(in the rows, 128 means zero)
A: rows in several groups, each row roughly a mix of its group's directions:
A (107 x 10):
[[103 134 156 155 116 161 140 132 135 181]
 [101 120 162 106 102 152 120 151  93 160]
 [ 64 126 132 166 126 126 153 130 122 144]
 [ 68 109 151 149 136 102 147 135 122 146]
 [136 132  86  99 128 159 176 135 108 131]
 [ 97 131 145  99 107 164 116 153  94 155]
 [135 162 148 153 102 141 154 128 167 162]
 [124  95  99  98 153 135 158 151  98 101]
 [168 153 136 148  78 130 138 157 113 117]
 [127 110 110  99 167 107 104 132 133 177]
 [131 100  83 101 135 138 146 136  92  95]
 [114  95 108 113 149 108  84 131  99  97]
 [127 134 162 155 119 105  71 111 148 127]
 [137 153 166 142 124 143 171 135 163 155]
 [ 66 124 139 172 131 129 147 122 125 137]
 [128 160 140 180 122 106 125 153  92 141]
 [133  88 171 105 127  93 119 156 123 148]
 [145 113 102  92 149 111 114 115 133  75]
 [ 72 131 118 112 135 162 112 166 120 139]
 [129 127 106  99 165 109 113 131 113 183]
 [135 114 147 144 126 108  65 108 131  98]
 [146 165  81 136 138 152 130  99 140  99]
 [155 157 122 115 162 136 174 132  96 146]
 [149 169  88 102 121 167 123 113 117 116]
 [153  95 150 136 145  70 132 128 151 122]
 [143 135 101 124 136  71 118 133  97  95]
 [149 154 116 121 147 157 107  82 122  90]
 [ 99 131 135 167 146 100 121 129  86 160]
 [133 116  75  97 133 153 157 138 100 116]
 [164 149 135 146  71 131 139 153 108 125]
 [ 92  89 166 133 144  90 127 147 129 140]
 [110 149 112 134 180  94 105 131 124  96]
 [ 85 100 160 150 165 106 116 120 135 113]
 [102 113 128 123 197 113 115 110 139 128]
 [128  94 100  83 153 113 144 130 157 151]
 [ 82 101 154 154 124 103 147 152 128 155]
 [122 118 115 133 177  77 114 119 102 116]
 [141 154 128 148 178  93 115 144 128  96]
 [132 114 100  96 143 147 181 142 101 117]
 [132 165 162 146 118 138 142 127 167 169]
 [151 126 128  95 109 170 135 127 173 102]
 [102 152 137 154  82 116 148 111  90 121]
 [169 164 142 141 165 160 129 144 106 126]
 [162 165  82 126 131 140 136  97 136 105]
 [142 137 121 145 170  80 113 136 102  99]
 [ 89 117 109 116 110  91 102 115 114 168]
 [104 147 109 145  95  97  92 108 117 159]
 [144 120 123 109  91 130 137 182 128 166]
 [127  98 101  85 154 107 153 127 148 157]
 [121 146 114 123 183 109 107 129 143  85]
 [119 125 190 138 159 103 102 128 142 132]
 [131 108 141 110  98 128 128 185 126 166]
 [ 74 120 127 119 170 140 121 107 149 151]
 [162 149 136 129 184 142 111 143 112 155]
 [150 121 137 100 114 178 137 126 174 112]
 [147 148 173 141 132 150 162 133 168 142]
 [197 135 102 112 119 114 131 131 149 121]
 [133 104 114  81 140 151 125 108 166  98]
 [122 148 134 163  85 114 135 145  89 159]
 [116 102 116  81 127 165 125 103 161 113]
 [142 174 153 163 134 140 128 129  82 131]
 [132 117 161 150 128 105  71 113 141 104]
 [ 81 112 125 136  82  94 112 110 124 136]
 [154 103 115 101 158 151 116 146 175 114]
 [155 137 144 126  76 165 150 143 150 140]
 [120 110 136 112  79 174 142 117 140 157]
 [152 158  88 145 142 138 133  91 145  95]
 [153 136 146 150 131 167  93 145 147  89]
 [146 150 112 146 123  80 118 144  88 101]
 [126 109  93 123 119 114  76 111 100  99]
 [127  87 103  88 149 119 118 134 170 142]
 [160 168  92 119 105 167 133 111 120 122]
 [109 116 142 154  83 136 100 125 151  87]
 [ 88 126 122 129 102  86 138 106 100 160]
 [108 146 148 162  82 122 153 112 104 103]
 [124 136 173 144 138 104  74 113 144 134]
 [125 124 140 116  82 177 145 127 153 154]
 [ 89  99 115 120  80 103 141 111 146 116]
 [126 150 158 152 115 111  76 106 149 147]
 [127 146 162 159 113 109  81 109 154 142]
 [153 123 138 101 107 175 141 128 174 116]
 [117 109 130 106  80 178 137 115 141 145]
 [107 139 116 162 159 113 141  81 138  99]
 [175 159  93 119  97 161 131 130 130 129]
 [133 108 123  90 154 158 121 111 168  96]
 [118 167  93 122 107 182 130 128 112 132]
 [ 83 101 115 121  93  90 115 111 134 145]
 [113 107  86  93 148 120 122 131  81 117]
 [124 150 107 129 104 145 187 140 134 160]
 [188 148 102  99 123 147 112 120 134 111]
 [130  90  99 107 143 124 114 128  93  82]
 [152 167  86 120 136 156 122  98 130 100]
 [175 148 134 126 176 161 137 146 126 124]
 [127 152 136 126 127 147 188 144 145 165]
 [145 102 123  85  95 165 139 114 156 118]
 [104 100 132 139  84 126 106 123 164  93]
 [ 64 128 137 170 136 132 144 114 121 131]
 [174 144 129 118 179 158 139 147 127 130]
 [135 138 188 139 155 135 131 139 167 141]
 [131 170  88 108 127 174 118 113 117 113]
 [118 161 131 174 134  93 121 149  91 136]
 [172 161 134 129 164 162 146 144 109 122]
 [132 134 180 155 130 109  88 115 156 128]
 [134 125 153 121 163 128 100  80 120  91]
 [122 141 154 150 120 105  66 110 145 140]
 [134 110 118 111 137 143 196 146 113 111]
 [136 171 155 146 106 135 146 112 153 170]]
the three rows of each list that fit no group, in list order (the others fit one group, some only roughly):
  * q744: [175 132 129  94 142 146  91 109 127  99]
  * q476: [152 148  75 145 122 120 112  98 141  98]
  * q481: [123  96 142 135 186  99 137 117 115 153]
  * q863: [134 111 109  89 158 135 119 111 161  85]
  * q767: [166 145 128 116  72 149 145 147 143 114]
  * q360: [124  84 171 136 151  87 116 137 141 125]
  * q598: [127 124 153 171 138  97 135 138  89 163]
  * q205: [125 156 118 116 123 149 185 136 129 168]
  * q192: [124 155 116 154 121 102 148 166  83 110]
  * q162: [ 84 121 129 129  80 114 160 111 155 128]

q476; q192; q162
  * q623: [133 117  68  99 125 144 131 122  91 113]
  * q609: [185 160  98 119 120 139 110 113 108 117]
  * q497: [135 172  80 131 115 165 147 116 127 119]
  * q720: [102 116 107 119 179 122 105  97 139 157]
  * q357: [173 134 113 124  81 140 142 159 132 154]
  * q829: [135 165 151 163  97 119 124 115 158 161]
  * q156: [163 149 141 141  75 158 141 153 131 128]
  * q257: [139 166 139 146 153 130 103 132  81 160]
  * q125: [143 169  93 136 123 170 131  97 121 107]
  * q528: [115  93 119 115 102 129 156 124 172  90]
  * q441: [143 134 179 144 139 146 165 161 142 144]
  * q527: [136 141  87 129  88 144 177 122 116 139]

q609; q720; q441
  * q501: [140 164 130 168 105  99 125 156  92 122]
  * q617: [120 125 142 160  87 159 121 115 161  93]
  * q419: [ 74 103 123 134  96 101 116 107 118 110]
  * q970: [188 149  97 134  97 138 141 127 143 130]
  * q452: [134 167 135 145 149 126 106 126  81 166]
  * q341: [190 150  98 107 105 140 128 129 138 124]
  * q786: [113  92 119 113  96 124 152 121 170  94]
  * q977: [108 121 134 149 186  90 111 122 112 139]
  * q344: [155 159 129 134 162 148  88 145 101 151]
  * q940: [113  95 124  93 170 139 127 100 163 130]
  * q235: [115 165 129 136 124 113 111 123  72 162]
  * q871: [119  93 121 119  95 126 152 121 169  89]
  * q465: [126 168 151 164 101 123 118 113 154 165]
  * q726: [147 132  87 116 133 152 157 154  85 112]
  * q381: [103 140 106 144 173 143 115 101 144  89]

q617; q419; q726
  * q81: [153 145 156 149 115  98  99 117 174 143]
  * q504: [144 109 140 105 108 177 151 114 165 145]
  * q615: [136 133 122 157 125  75 123 130  77 130]
  * q32: [162 109 130  99  79 162 144 125 145 126]
  * q450: [102  91 103  94 117 106 160 116 157 137]
  * q339: [161 147 147 149 160 160  86 147 130 120]
  * q914: [157 143 153 160  87 125 148 150 115 160]
  * q353: [152 137 138  97 154 143  94  94 128  88]
  * q659: [141 144 117 121 116 159 195 133 135 142]
  * q59: [128 127 157 150 147  88  82 123 152 105]
  * q19: [142 170 129 168 151 102 119 154 116  99]
  * q23: [146 138 156 170 129 111 160 130  91 157]
  * q354: [106  86 122  98 171 124 128  96 143 142]
  * q675: [179 124 110 105 105 104 132 131 123  85]
  * q13: [103 108 115 133 174  81 123 112 107 143]

q81; q59; q23
  * q842: [147 137 118 108 181 128 103 142 118 171]
  * q186: [105  85 110  99 122  99 152 116 160 144]
  * q22: [123  83 173 124 143  86 119 143 133 135]
  * q858: [131 157 115 107  91 175 130 139  99 149]
  * q724: [128 157 120 159 140  81 114 147  89 112]
  * q772: [113  89 106 103 102 120 148 124 171 103]
  * q80: [ 97 100 108 105 108  92 166 108 132 145]
  * q304: [132 116 140 116  72 164 121 122 151 159]
  * q993: [146 173 115 123 124 142 107 109 101  81]
  * q703: [122 166 140 154 118 115 130 120  70 149]
  * q713: [ 92 111 148 132 186 119 123 106 149 122]
  * q336: [122  96 150 125 114  96 129 176 138 164]

q304; q993; q713
  * q409: [142 153 120 130 108 159 186 132 144 153]
  * q677: [158 122 128 110  65 159 145 129 131 122]
  * q887: [151  85 170 125 128  89 116 148 140 138]
  * q552: [ 92 123 132 143  75 103 162 132 125 113]
  * q70: [112  87 114 110 101 116 149 120 171 100]
  * q45: [152 137 117  98  94 159 118 169 116 157]
  * q121: [ 99  91 156 135 125  82 114 156 117 143]
  * q135: [115 182 143 156 127 141 165 124 156 134]
  * q401: [123 105 159 118  94 127 134 167 107 169]
  * q577: [113 156 134 142 120 103 109 119  75 163]

q552; q121; q135
  * q472: [ 97 136 128 158 178  93 113 127 106 140]
  * q643: [165 139 126  95 150 140 100  96 120  91]
  * q375: [123 119 169 142 155 108  76 129 149 113]
  * q464: [149 177 136 159  99 127 125 162 116 109]
  * q509: [139 144 176 154 125 134 153 137 175 143]
  * q641: [148 132 111 103 176 130  99 142 121 170]
  * q591: [125 161  94 155 144 148 136  85 135  98]
  * q277: [179 100 120 101 157 130 106 150 144 113]
  * q946: [ 99 151 179 138 130 120 105 110 165 135]
  * q956: [121 173 141 146 167 148 113 138 106 162]
  * q710: [123 171 124 144  95 126 123 109 142 179]
  * q130: [100  92 104 103  91 113 142 118 161 113]
  * q611: [101 108 109  88 164 138 118 101 160 117]

q277; q946; q956
  * q806: [156 155 115 107 124 136 185 148 139 150]
  * q479: [137 136 170 126 114 143 168 148 160 162]
  * q719: [120  81 167 124 158 109 135 144 149 153]
  * q122: [142 134 140 121 133 155 197 143 141 137]
  * q58: [106  85 106  93 126 100 158 122 152 140]
  * q791: [ 97 135 128 144 189  97 110 120 118 130]
  * q356: [141 171 134 141 151 130 111 131  79 160]
  * q279: [116  89 133 125 155  99  88 132 108  93]
  * q782: [166 125 129 119 168 159  97 149 154 112]
  * q922: [140  90 165 133 101  89 141 148 131 154]
  * q809: [113  88 155 148 156  83 124 140 152 122]
  * q417: [ 99 113 120 117  93  96 176 104 130 127]
  * q700: [109 113 114 112 189 100 110 111 131 108]

q806; q479; q719
  * q601: [131 167 132 156  83 130 129 105 148 163]
  * q865: [142  89 116 105 146 110 103 143  81 110]
  * q54: [164 136 132 128 164 164  87 152 143 121]
  * q705: [136 170 143 154 130 129 170 126  84 130]
  * q789: [129 111 157 145 124 101  84 114 171 108]
  * q133: [108  88 116 116  98 118 149 121 173 102]
  * q319: [129  86 169 129 111  88 141 148 123 152]
  * q507: [158 146 139 136 172 151  85 148 130 144]
  * q457: [ 83 130  90 114 137 172 123 131 102 135]
  * q403: [150 137 147 154  75 133 145 149 105 156]

q865; q789; q457
  * q949: [153 102 143 153 106  75 107 125 144 113]
  * q814: [137 136 146 113  88 178 128 122 151 162]
  * q904: [166 126 157 149 121  76 123 116 153 115]
  * q245: [104  98 112 102 127  90 168 112 136 154]
  * q484: [114 109 137 130 145  96  66 122 113 109]
  * q320: [118 104 140 135 139 101  62 120 120 110]
  * q597: [154 142 151 164  85 128 142 156 107 151]
  * q270: [142 161 100 110  99 181 124 135 112 135]
  * q337: [131 141 121 123 125 150 200 145 132 143]
  * q833: [143 143 145 126 129 156 193 143 149 140]
  * q647: [110  95 117 121 107 125  79 131 170 113]

q949; q814; q904
